In the rows, zero is written as 128.
Each named move below is a turn or a mirror, shown by a few rows before and after it. Which moves, in which order, take the first row of each later pair to the second? The first pair is answered.
A:
[107 129 133 115 100 130 129 133 112 142 130 122 118 113 133 113 115 130
 114 119 121 160 141 127 128 129 114 130 124 146 154 125 145 118 127 114
 121 108 110 118 127 138 133 103] => [134 130 143 155 111 136 142 142 110 133 135 107 131 100 139 130 122 137
 111 118 128 152 148 122 137 111 115 121 115 137 155 128 155 111 124 105
 126 116 119 117 132 147 128 108]
[156 114 162 214 143 121 138 149 111  95 146 131 132 181 131 181 131 144
 152 184 155 101 112 104 151 127 146  80 130 131 112 159 101 130  95 149
 121 143 145 108 155 131 137 161] => [ 74 109 143  92  96 112 112 127 116 133 140 156  81 220 123 133 105 123
 150 173 106 124 110 123 145 185 140 108 153 154 112 142  79 143 105 137
 109 107 129 117 131 103 154 135]
[116 110 161 150 101 125 171 165 151 104  58 139 182 120 130 133  86 113
 130 134 136 111  74 164 131 129 109 150 143 143  61 138 105 153 112 106
 112 106 119 124 135 149 163  75] => [107 111 159 138  96 122 173 164 150 105  53 143 179 122 131 132  83 114
 129 127 129 108  75 167 133 129 112 149 142 138  58 140 106 157 118 102
 116 104 120 126 136 151 156  77]
P:
[129 137 169 145  66 169 113 120  93 127 145 130 124 176  97 122 120  98
 117 141 132  75 136 155 130 156 149 139  95 110 151 126 102 127 112 139
 122 105 156 175 177 127 137 158] => [122 104 150 151  87 182 107 140  97 116 126 137 134 170  98 124 128  89
 115 126 123  45 150 160 119 122 134 136 101  95 153 123 122 141 108 135
 127  88 152 152 163 114 157 126]
[178 167 129 177 124 134 154  97  75 129 168 134 119 110 162 149 120 141
 129 105 148 170 146  73 178 134 126 107  97 101 116 131 134  93  89 105
 124 149 104 106 156 144 114 146] => [156 130 105 183 145 152 149 115  84 115 156 143 128 105 153 146 134 141
 128  85 139 140 162  86 169  82 112 111 110  79 124 134 165 110  84 103
 134 131  96  84 149 129 130  98]
[ 64 105 109  89 108 123 138 133  99 157 113 114  90 165 117  98 107 139
 103  94  93 125 136 128 142  87 129 123 110 103 145 115 149 120 110 107
 179 106 117 106  72 136 116  83] => [ 83 143 140  85  84 110 144 111  90 176 132 109  85 170 125  94  96 142
 101 118 106 161 123 111 157 152 143 119 101 122 135 117 119 103 117 116
 177 130 133 131  89 146  99 128]
F:
[150 125 144 147 144 142 129 142 153 117 130  91 127 133 130 138 136 136
 108 128 169 126 141 100 137 123 137 126 145 122 139 125 157 119 123 124
 134 151 111 136 145 121 127 136] => [133 129 135 148 123 126 144 130 138 135 111  95 134 139 126 140 120 139
 106 123 167 110 144 125 142 121 116 139 137 107 130 128 153 124 136 104
 117 125 121 143 132 148 116 106]
[158 142 162 115 140 113 137 125 124 112 150 110 127 115 152 136 142 149
 146 122 146 151 123 111 119 140 143 105 100 144 127 135 132  96 138 140
 153 146 111 133 129 142 106 152] => [133 140 139 123 118  95 156 123 132 118 100 131 148 112 134 128 130 128
 143 124 135 114 128 155 117 124 110 140 108 122 115 147 125 123 157 120
 125 100 127 146 120 163  98 104]
[106 160 122 140 126 107 102 133 149 126 115 140 133 142 160 135 136 129
 167 105 132 138 117 129 115 138 112 154 100 133 109 124 140 150 186 124
 133 139 142 125 146 121  71 150] => [116 155 128 135 135 118  93 139 149 125 126 133 132 140 164 134 142 124
 168 108 130 142 116 117 118 142 115 148 101 142 115 119 140 152 183 128
 139 145 139 113 149 116  79 167]
Pairs:
Each pair is 2 to 3 moves apart.
[ 76 159 125  69 104 126 109 104 103 169 111 134  90 158 133 109 125 143
  98 136  97 167 133 112 161 176 161 129 138 138 159 117 102 126 141 138
 108 127 158 118 121 128 122 141] => [130 110 120 162 184 162 125 155 113 106 116 119 133 121 138 148 173 153
 106 127 129 118 153  91 156  74 160  95 132 111 170 130 162 135 118 143
 130 147 161  73 128 112 136 119]  P F A
[125 160 166 121 114 108 137 108 139 109 140 112 143 122 114 165 115 170
 118 142 145 155  87 107 129 149 134 150 135 121 122 145 129  98 172 137
 130 126 103 152 136 125 106 179] => [130 129 157 117 150 141 121 136 148  78 147 117 143 110 116 166 140 173
 114 129 134 149  94  96 120 120 138 138 143 123 133 150 153 101 150 151
 148 136  96 128 131  98 125 174]  F P F
[151 111 124 161 149 161 121 147 154 110 114 158 137 108 105 123 140  76
 142 135 131  98 131 132 118 101 123 125 144 139 126 124  94 159 127 141
 106 117 165 124 128 108 157 135] => [163 115 138 156 156 164 112 150 149 104 145 134 120 111 125 124 147  97
 136 133 142 127 125  95 119 120 147 102 140 143 136 122 104 145 116 149
 124 151 153 117 127 101 158 171]  F F F
[ 88 136  90 119 103 132  89 141 128 159 150 134 134 161 123 102 128 111
 163 116 112 108 123 157 134 112 117 147 131 108 104 121 102 168 151 110
 120 104 119 120 113 112 116 121] => [125 153 105 161  93 124 117 119  95 171 173 106 144 160 148 122 119 144
 158 106 127 111 130 135 153 106 130 134  97  93 108 123 121 143 137  94
 133 126 107 105 111 151 100 131]  F A F
[156 151 141 172 122 113 152 127 120 139 142 111 140 128 126 148 120 153
 125 134 142 122 135 139 155 119 124 131 116 125 141 139 147 118 136 124
 123 135 119 121 139 169 116 140] => [162 145 146 170 145 127 138 141 135 125 152 115 136 120 125 148 138 146
 126 145 146 127 136 119 147 120 136 123 127 136 146 138 145 116 129 142
 132 150 115 126 140 142 129 161]  F F
[129 138 127 128 154 124  92 178 110 136 165  95 117 128 145 161 142 186
 130 122 145 161 126 147 124 137 132  98 101 127 142 166 140 135 138 158
 158 146  75 128 131 140 129 151] => [133 141 130 128 158 122  75 189 141 112 157 121 120 116 123 148 154 157
 143 141 159 156 112 155 110 149 124 109 125 148 137 171 112 148 152 172
 143 141  96 142 145 122 137 168]  F F P
[ 76 114 123 149 140 140  98 152 122 117  92 164  99 139 100 138 129  75
 140 142 131 110  90 175 116 119 109 163 165 157  93 149 106 181 118 171
 110  92 138 143 111  80  75 125] => [146 135 162 191 148 137 121 136  74 131 166 107  94 130 144 172 131 150
 124 125 155 143  94 106 139 129 163 103 119 157 114 145 138 117  93 176
 153 170 115 113 118 110  62 186]  A F
[164 128 132 178 157 142 135 145 139 105 133 119 145 113 140 146 138 141
 124 136 153 114 129  97 123 101 126 103 114 121 134 134 145 118 124 130
 132 141 129 115 134 125 126 128] => [103 142 128  84 115 126 107 118 144 137 135 136  99 148 134 110 113 126
 120 128 122 156 120 109 119 169 121 127 134 149 127 117 114 122 133 136
 122 121 121 136 118 109 133 129]  P A
[130 133 131 138 116 124 146 121 120 136 113 144 128 137 119 118 132 119
 117 139 129 135 104 146 127 125 120 132 132 138 111 148  86 130 123 120
 113 131 149 134 132 134 122 139] => [126 127 119 139 102 118 152 113  98 147 123 127 127 139 133 130 123 142
 112 122 120 132 119 141 129 108 122 131 118 127 117 144 110 122 122 108
 126 127 137 118 119 150 121 115]  P F F
[128 155 140 134 119  84 161 113 127 145 113 118 125 120 143 142 113 182
 130 125 120 154 134 125 130 136 110 127 113 106  95 136 145 102 155 117
 134 113 104 110 129 191 108 127] => [139 133 140 135 156 110 148 136 141 117 139 113 117 106 152 146 141 195
 136 118 118 162 136  92 118 122 123 109 113 115 111 127 165  95 134 125
 153 141  95  88 129 157 127 137]  P F F
[105 130 130 171 172 110 141 141 168 106  98 152 170  98 121 134 166 125
 128 126 137 127 165 140  84  92 134 158 145 136  85 155 179  90 165 143
 130 152 111 158 170 107  88 107] => [115 156 148 169 138  91 150 116 157 129  98 156 170 110 119 131 149 124
 132 142 149 152 155 147  93 133 133 166 132 149  84 163 150  86 178 139
 115 154 122 173 175 134  72 130]  P F F
[131 163 121 136 105 117 115 109  77 177 101 129 109  83 134 103 107 147
 114 123 124 132  96 140 126 126 144 149 111 111 119 158 140 140 103 132
 139 143 124 113  97 139 115 122] => [125 159 114 137 105 117 117 114  88 167  85 146 112  81 120 102 112 135
 124 124 121 118  98 156 124 111 131 156 126 108 113 164 139 149 112 135
 128 132 135 119 100 136 114 116]  F F F
[120 149 136  93 133 108 115 115 158 127 133 143 116 128 121 107 133 123
 131 137 130 161 106 129 123 167 125 157 149 151 114 125 105 132 153 153
 118 121 118 144 145 105 112 158] => [107 157 131  96 118  96 122 113 149 134 124 145 120 133 125 107 123 120
 137 135 130 154 110 139 127 162 122 166 146 143 111 131 100 130 158 141
 111 112 121 148 143 121 108 137]  F F
[134 143 142 179 158 125 160 120 142 126 125 128 149  99 135 143 123 104
 143 153 171 138 125 133 151 114 114 146 116  99 117 158 138 138 151 118
 122 119 145 111 140 146  90 106] => [ 76 150 135  91 117 120 139  90 122 160 137 132  94 136 143 110  98 113
 141 139 132 167 129 128 140 165 121 155 124 115 124 144 125 133 144 121
 124 103 117 120 123 139 102 105]  F F A
[136 152 135 148 112 114 142  98 121 157 130 123 146 106 137 146 102 121
 132 140 122 102 128 145 145 126 124 132 106 125 137 150 120 106 141 121
 132 108 137 146 145 166 116 128] => [158 134 138 150 153 138 119 124 146 127 159 127 144  98 132 137 135 109
 138 151 132 116 120 124 133 131 135 115 125 148 148 150 118 113 132 155
 137 140 140 138 156 128 142 169]  P F P
[ 84 155 135 114 131 116 139 120 171 129  94 175 139 110 127 137 142 154
 121 140 114 138 122 133  88 143 112 171 174 161 101 139 113 140 160 115
 129 103 150 127 131 151 116 111] => [ 90 149 130 114 155 127 137 136 178 118 108 179 133  96 125 129 151 152
 130 142 113 145 123 112  86 151 122 157 183 177 103 141 112 138 159 127
 141 119 158 124 131 135 128 133]  F F F
[114 142 123  82 103 119 114 121 145 135 114 144 118 158  93 102 117  98
 134 151 123 133 113 142 128 176 116 159 152 150 122 141  86 146 159 136
 105 114 152 172 129 129 129 142] => [128 108 130  69 149 143 102 136 129 124 175 120  96 150 126 108 138 141
 129 121 113 151 129  79 127 162 159 108 139 150 143 129 133 118 125 154
 145 158 120 129 123 100 151 169]  P F
[142 108 118 158 157 146 136 140 133 106 131 117 145 112 126 136 140 151
 131 137 139 112 135 136 115  74 122 113 148 111 129 145 144 161 117 136
 141 128 119 121 133 137 127 102] => [158 145 141 158 145 126 139 129 145 116 134 128 144 107 119 129 136 140
 131 165 152 137 115 131 122 127 127 120 143 141 117 153  97 158 121 145
 130 145 142 157 155 141 110 154]  P F F
[115  82  89  94 108 136 104 138 110 141 119 160 120 147 122  85 109 114
 120 124 108 111 155 143 138 128 133 145 111 137 138 119 123 116 108 147
 119 108 125 115 112 102 137 103] => [136  93 108  83 112 134 101 131 104 147 138 154 117 151 127  81 114 121
 114 126 114 135 150 115 148 157 156 138 109 155 144 116 114  99  99 156
 126 141 123 120 120  99 131 147]  F P
[141 147 143 100  51  93 124 113 105 175 124 116 135 147 100 102 100 121
 127 150 116 141 126 122 150 174 143 126 134 129 134 138  81 149 128 141
 119 132 136 170 120 161 121 155] => [123  62 105 107 126 142 110 171 126 127 118 133 139 129  95 110 139 111
 133 123  96  86 156 116 118  70 128 115 158 101 148 140 144 169 103 146
 137 115 116 116 107 116 166  96]  F F P
[152 162 114 190  67 124 152 105  99 165 149 101 152 134 144 168  98 103
 111 152 166 122 121 124 149 138 127 139 118 125 134 170  71 121 160 103
  81 144 150 121 138 137 125 127] => [161 108 104 188 143 173 122 161 128 116 163 111 145 117 144 164 142 100
 118 139 155 110 136  87 124  88 138 111 146 130 144 165 108 137 134 131
  99 164 136  82 128  78 165 129]  P F
[128 119 124 135 123 124 140 135  99 133 121 106 139 126 134 135 134 160
 108 101 103 125 144 120 125  81 141 147 115  98 134 123 166 125 103 118
 123 122 110 102  96 153 110  89] => [161 128 154 133 151 140 114 140 129 118 138 123 136 116 123 121 159 144
 113 132 117 168 118  88 130 133 165 130 135 153 133 122 128 117 104 157
 122 172 128 125 116 123 119 174]  P F F
[ 64 153 129 102  97  73 132  88 177 113 114 132 151 134 141 131 131 167
 130 160 120 169 116 124 153 186 137 129 138 126  94 129  99  93 172 126
 103  77 117 153 125 188 104 125] => [ 88 113 129  98 157 117  98 129 208  67 144 130 139 122 152 137 176 165
 137 149 115 181 121  69 137 169 164  92 158 147 119 126 113  82 146 156
 126 120 104 119 132 130 140 172]  P F P
[122 148 155 165 101 124 132 158 133 124 114 138 137 129 151 131 134 117
 113 141 136 150 150 144 122 134 131 154 118 107 116 127 107 118 138 149
 101 138 158 159 146 177 117 135] => [105 109 131 143 137 152 109 187 155  93 112 153 120 121 147 123 148 109
 121 135 120 136 156 132 112 112 132 151 141 108 127 120 120 132 120 156
 109 126 146 141 137 137 141 118]  A F P
[128 123 105 153 120 132 149 138 120 128 109 130 153 128 129 151 148 113
 125 123 129  75 128 158 125  86 127 139 120 103 140 129 161 120 111 108
 125 108 121 103 107 130 112  96] => [ 99 113 104  85 134 146 108 148 142 122 132 145 110 146 128 118 155 101
 124 117 108 113 120 129 111 132 144 134 149 137 142 120 151 118 101 138
 133 121 110 106 105  87 138 126]  F A
[110 101 113 136 142 154 118 153 131 111 144 127 109 127 131 135 132 133
 128  83 147 107 143 111 119  98 162 102 124 140 140 156 144 153 129 141
 142 117 126  94 120 113 162 130] => [122 157 141 135 102 125 133 121 124 140 147 125 106 133 124 129 113 127
 130 111 163 141 116 120 140 167 167 116 113 158 124 164  94 139 146 145
 124 132 147 128 132 141 130 179]  F F P
[114  89 100 168 136 150 159 166 131 115 150 140 148 117 132 153 136 113
 167 137 104 115 133 112 117  71 123 120 126 111 120 140 184 177 118 131
 107 130 134 120 127 135 115 107] => [ 90  91 109 100 124 151 140 154 113 131 185 136 109 141 144 127 125 122
 160 122  82 156 129  79 113 121 145 110 129 133 133 124 175 151 106 147
 121 144 107 114 118 117 130 124]  A F
[141 164 141 169 107 127 125 122 114 121 139 139 151 132 129 143 128 122
 128 154 133 147 121 120 147 151 140 113 106 162 129 132 100 125 124 126
 125 166 139 144 156 145 119 157] => [145 120 130 166 141 147 110 145 127  96 143 139 145 119 140 147 149 126
 129 138 130 128 137 102 138 110 142  92 116 151 142 131 131 124 108 132
 132 170 127 114 153 125 147 143]  F P F
[115 131 128 165 122 105 120 171 164 135 154 142 143  95 130 135 224 136
 163 116 148  68 121 121 145  58 101 134 159 110  78 170 146 167 123 127
 150 105  77 145 127 147 121  78] => [113 159 136 169  77  78 139 134 136 173 150 123 140 106 133 139 196 151
 162 120 154  85 113 135 162  93  95 148 138 106  68 168 135 150 132 116
 142 107  78 156 127 185  96  76]  F P F
[178 142 151 175 169 122 124 151 169 112 117 127 161 102 154 124 145 164
 154 133 150 182 117 139 159 109 154 138 112 147 126  94 114  96 115 153
 161 149  40 122 152 145  95 165] => [ 98 141 127  89 120 100 109 127 167 155  90 154 130 134 147  86 107 140
 150 124 105 195 109 179 153 144 136 174 125 143 123  87  95 107 134 139
 141 103  33 136 137 142  97 119]  A F
[147 117 125 167 154 136 148 143 145 104 107 140 150 113 113 134 137 115
 137 146 138 109 127 140 138  96 122 137 135 132 125 140 125 134 145 133
 129 128 144 133 145 117 132 133] => [162 143 144 161 130 121 156 116 116 130 134 117 141 123 127 135 125 135
 128 146 149 138 122 118 151 136 135 125 115 142 123 141 115 108 142 136
 129 148 133 138 146 145 114 154]  P F
[ 87 109 109 100  99 126 173 130 126 156 167 135 117 129 151 148 126 124
 113 104  77 147 165 129 134 107 125 136 144 131 152 120 145 122  82 119
 151 134  80  86 103 140 118  80] => [110 133 138  96 101 129 161 128 133 149 183 134  96 127 156 138 137 125
 113 126  88 186 146  93 139 145 136 122 147 169 149 122 121 108  78 140
 157 174  94 104 120 131 113 144]  F F P
[ 77 161 129 127 114  92 126 138 162 113  89 135 140  92 130 143 122 163
 146 108 118 128 119 148 109 118 101 149 119  97  90 142 146 137 145 108
 128  62 119 137 119 151 102  60] => [ 82 142 127 132 152 109 110 164 187  81  86 158 139  83 119 134 142 143
 153 116 117 125 118 138 104 110 104 147 142 115  88 145 146 151 135 130
 128  72 125 138 127 114 120  78]  F F F
